In the data rows, zero lies at 7.5, halfway between 7 and 8.
Here are some points, each followed by its number:
[ 8  8  9 10 11 11 12 12 12 12 12 11 10 10 10  9  9  9  8  9  9  9  9  9 10 10  9  9  8  8  8  8] 0
[ 7  7  6  3  1  0  0  0  0  0  1  5  8 12 15 15 15 14 12  9  5  2  0  0  0  1  3  6 10 12 15 15] 1
[ 7  8  9  9 10 10 11 12 12 12 11 11 11 10 10  9  9  9  9  9  9  9  9  9  9  9  9  9  8  8  8  8] 2
[ 8  8  9  9 10 11 11 11 11 11 11 10  9  8  8  7  7  7  7  7  8  8  8  8  8  8  8  8  8  7  7  7] 3
[ 7  7  6  4  2  0  0  0  0  0  1  4  7 10 12 13 14 13 11  9  7  5  2  1  1  2  3  5  8 10 12 13] 4
[7 8 8 8 9 9 9 9 9 9 8 7 6 6 5 5 5 5 5 5 6 6 6 7 7 7 8 8 8 8 8 9] 5
[ 8  8  9 10 11 12 12 13 13 12 12 11 11 10  9  9  8  8  8  8  8  8  8  8  8  7  7  7  6  6  6  6] 6
[8 8 8 9 9 9 9 9 9 9 8 8 8 7 7 7 7 7 7 7 7 7 7 7 6 6 6 6 6 6 7 7] 7
[ 8  8  9 10 11 12 12 13 13 13 12 11 11 10  9  9  9  9  9  9  9  9  9  9  9  9  9  8  8  8  7  7] 8
[ 8  8  9 10 10 11 12 12 12 12 11 11 10  9  8  7  7  7  6  7  7  7  8  8  8  8  8  7  7  6  5  5] 9
[7 6 6 5 5 5 6 6 7 7 7 7 7 6 6 6 7 7 7 8 8 8 8 8 8 7 7 7 7 7 7 7] 10
[ 7  7  6  4  2  0  0  0  0  0  1  3  7 10 13 14 15 14 12 10  7  5  4  2  2  3  4  5  7  8  9 10] 11
[ 8  8  9  9 10 11 12 12 12 12 12 11 11 10 10  9  9  9  9  9  9 10 10 10 10 10  9  9  8  8  7  7] 12
[ 8  8  9  9  9 10 10 10  9  9  9  8  7  6  6  5  5  5  5  6  6  7  7  8  8  8  8  8  8  8  7  7] 13
[8 8 7 7 7 6 6 5 4 4 3 2 2 3 3 3 4 5 6 7 8 9 9 9 9 9 8 8 7 6 6 5] 14
[ 8  8  7  7  5  4  3  2  1  1  1  1  1  3  4  6  7  8  9 10 10 10 10  9  9  8  7  6  6  5  6  6] 15
[ 7  7  7  6  4  3  1  1  1  2  3  5  7  9 11 12 12 12 11 10  8  7  6  5  4  4  5  5  6  6  7  7] 16
[7 7 7 7 8 8 8 8 8 8 8 8 7 7 6 6 6 6 6 7 8 8 9 9 9 9 8 8 8 7 7 7] 17
[ 7  8  9 10 10 11 11 11 11 11 11 10  9  8  8  7  7  7  7  7  7  7  7  7  7  6  6  6  5  5  5  5] 18
[ 7  8  8  9  9  9 10 10 10  9  9  8  8  7  7  6  6  6  6  6  6  7  7  7  8  8  7  7  7  6  6  6] 19
[7 6 5 4 4 4 4 5 6 6 6 6 6 6 6 6 6 6 7 7 8 8 8 9 8 9 8 8 7 6 6 5] 20
[ 8  7  6  5  3  1  0  0  0  1  3  7 10 13 15 15 15 14 12  8  5  1  0  0  0  0  3  6 10 13 15 15] 21
[ 8  7  7  6  4  2  1  0  0  0  0  1  3  5  7  8  9 10 11 11 11 10  9  9  7  7  6  5  5  4  4  5] 22
[ 7  8  8  9  9 10 11 11 11 11 11 11 10  9  9  8  8  8  8  8  8  7  8  7  7  6  6  5  4  3  3  2] 23
[ 7  7  8  8  9  9 10 11 11 11 11 11 11 10 10 10 10 10 10 10 10 10 11 10 10 10 10 10 10 10 10 10] 24
Which two points above are nearest to each new point by angle, seen from the average point of the numbered points? Their numbers follow each, nearest first.
[8 8 8 9 9 9 9 9 9 8 7 6 6 5 5 4 4 4 5 5 5 6 6 7 7 7 7 7 7 7 7 7] 5 13
[7 7 7 8 8 9 9 9 9 9 9 8 8 7 6 6 6 6 6 6 6 7 7 7 7 7 7 7 6 6 7 7] 19 13
[ 7  7  7  5  3  2  0  0  0  0  0  2  3  6  8  9 10 11 11 11 10 10  9  8  7  6  6  6  6  6  6  7] 22 15
[8 8 8 8 8 7 7 6 6 5 5 5 5 5 5 5 6 6 6 7 7 7 8 8 8 8 8 8 8 8 8 8] 14 15
[7 7 7 8 8 8 8 8 9 8 8 8 7 6 6 6 6 5 5 6 6 6 7 7 8 8 8 8 8 8 8 8] 5 13
[7 7 6 5 4 4 5 5 5 6 6 7 7 7 7 7 6 6 6 6 7 7 8 8 9 9 9 8 8 7 7 7] 20 10
[ 7  7  7  7  7  8  8  8  8  9  9  9  8  7  6  6  6  6  6  6  7  7  7  7  8  8  8  8  9  9  9 10] 5 13
[ 8  8  8  8  7  7  6  5  4  4  3  2  2  2  2  3  4  5  7  8  9 10 11 12 11 11 11 10  9  8  8  7] 14 15
[ 8  8  8  8  9  9 10 10 10 10 10  9  9  8  7  6  6  6  6  6  6  6  6  7  7  7  7  7  6  6  6  6] 19 18
[7 7 7 7 8 8 8 9 9 9 9 8 8 7 6 6 6 6 7 7 8 8 8 8 9 9 8 8 7 6 6 5] 17 19
[ 8  8  9  9  9 10 10 10  9  9  8  7  7  6  5  5  5  5  5  6  6  7  7  8  8  8  8  8  8  8  8  8] 13 5
[ 8  8  9 10 11 12 13 13 13 13 13 12 12 11 10  9  9  8  8  8  8  8  8  8  8  7  7  7  6  6  5  5] 6 9
[7 6 5 4 4 4 4 5 6 6 7 7 7 8 8 8 8 7 7 7 8 8 8 8 8 8 8 8 8 8 8 7] 20 10
[8 7 8 8 8 9 9 9 9 9 9 9 8 7 7 6 6 6 6 6 6 6 7 7 7 7 7 7 7 6 6 6] 19 13
[7 7 7 6 6 6 6 6 6 5 5 5 5 5 5 5 6 6 6 7 8 8 8 9 9 9 8 8 7 7 7 6] 14 20
[ 8  7  8  8  8  9  9 10 10 10 10 10 10  9  9  9  9  9  9  8  9  9  9 10 10 10  9  9  8  8  7  7] 12 2
[ 8  8  8  7  7  6  5  4  3  2  2  1  1  1  2  2  4  5  6  7  8 10 10 10 10 10  9  8  7  6  6  5] 14 15
[ 7  7  7  8  8  8  9  9  9 10  9  9  9  8  7  7  7  7  7  7  8  8  8  8  8  8  9  9  9  9  9 10] 3 24
[ 8  8  8  8  8  9  9  9  9  9 10 10 11 11 11 11 10 10  9  8  7  6  5  5  4  4  4  4  4  4  4  4] 23 18
[ 7  8  7  7  7  6  5  4  3  2  1  1  1  1  2  2  3  4  6  7  8  9 10 10 11 11 10 10  9  9  8  8] 14 15
[ 7  7  7  7  6  6  5  4  4  3  3  2  2  2  3  3  4  5  6  7  8  9  9 10  9  9  8  8  7  6  6  6] 14 15
[ 7  7  8  8  7  6  6  5  4  3  2  2  1  1  2  2  3  4  5  6  7  8  9 10 11 11 11 10 10 10  9  9] 14 15
[ 8  8  8  7  7  6  5  4  4  3  3  3  4  5  6  7  7  9  9 10 10 10 10  9  9  8  7  7  6  6  6  6] 15 22
